Here are some numbered points:
[-27 -19 -26 -10 -26 -25  -8 -15  10 -12 -31] 0
[-14  -3  31  -7  16  11  34   8  26  42  28] 1
[ 34 -18   2 -33 -30   2   2 -21 -20 -14  16] 2
[-32 -10  15 -17   4  26   6 -36  12 -38  -6] 3
[ 53 -23 -24   3  -3  -9  27  32 -11  30 -30] 4
[-44   1  -9  14 -32   3 -21  -5  20   1  23] 5
[-61  20  44  -4   7  41 -17 -46  13   9  12] 6
[-49  -8 -10 -17 -15 -13 -35 -27   8  -4 -38] 7
[ 44   8  -1 -46 -31   0  20 -12 -20 -10 -27] 8
[  0  31 -17 -17  16 -13  -8 -24  11  -5   0] 9
[-21  29  17   1   8  19  10  -5  21  -4 -11] 10
[-93 -11   0   5  22  -4 -11  -5  -9  28  61] 11
[127 -14 -33 -23 -25  -8 -11 -22 -25 -55 -12] 12
Which point above is nearest to each new point by angle, seen from the average point of the numbered points? Its number follows each.
[-27 -20  35   8  -8  51  15  -2  -1  48   8] -> 1
[-7  5  8 15 32 16 11 -4 -4 22  0] -> 1
[  9  16  -5  28  30 -52  36  84  22  -7   2] -> 4
[ -3 -32  27 -20   7  53   3 -18  12   9  14] -> 1
[ 13  10  37   0 -15  41  -7 -30  13  19   6] -> 6
[ 35  -6  10  18  -2 -19 -18  -3   2 -14   4] -> 12
[-32 -16   0  12  10 -18 -29  20  -8 -13   9] -> 11
[-28  12 -46 -19 -40  -4 -51 -60 -16 -55 -24] -> 7
[-30  25  -4   4   6 -19  -4   2   1  24  -8] -> 11
[  0  19  24  31  19 -11  12  23  -3 -12  -7] -> 10
[ -4   5  -2 -13 -29  27 -19 -20  43 -28 -19] -> 3
[ 23 -17 -68   0 -47 -20 -11   8 -32 -45 -16] -> 12
[ -7 -21 -53   1 -51 -37 -23 -15 -48 -34 -19] -> 0
[ 28   4  15  32  -5  25 -24  22 -23 -16  31] -> 12
[-53  13  10 -18  17 -32 -53 -67  29 -12   0] -> 7
[ 16 -18   4  -5  -6 -20  12  18 -14  19   8] -> 4
[ 40  10 -10  -4 -16 -12  29 -12  40  22  -6] -> 4
[ -2  51 -45 -24  -9   2  -5 -45  -6 -38 -21] -> 9
[-16  19 -10 -11  -1  12 -15 -31   5 -21 -32] -> 7
[-36  39  18  15  40   4  -9   8  28  21  -4] -> 10
[ 14 -44   3 -17 -22   8  -1  20 -15 -11   0] -> 2
[-14  -7  12  -5  24 -18 -19   1 -13  11  -6] -> 11
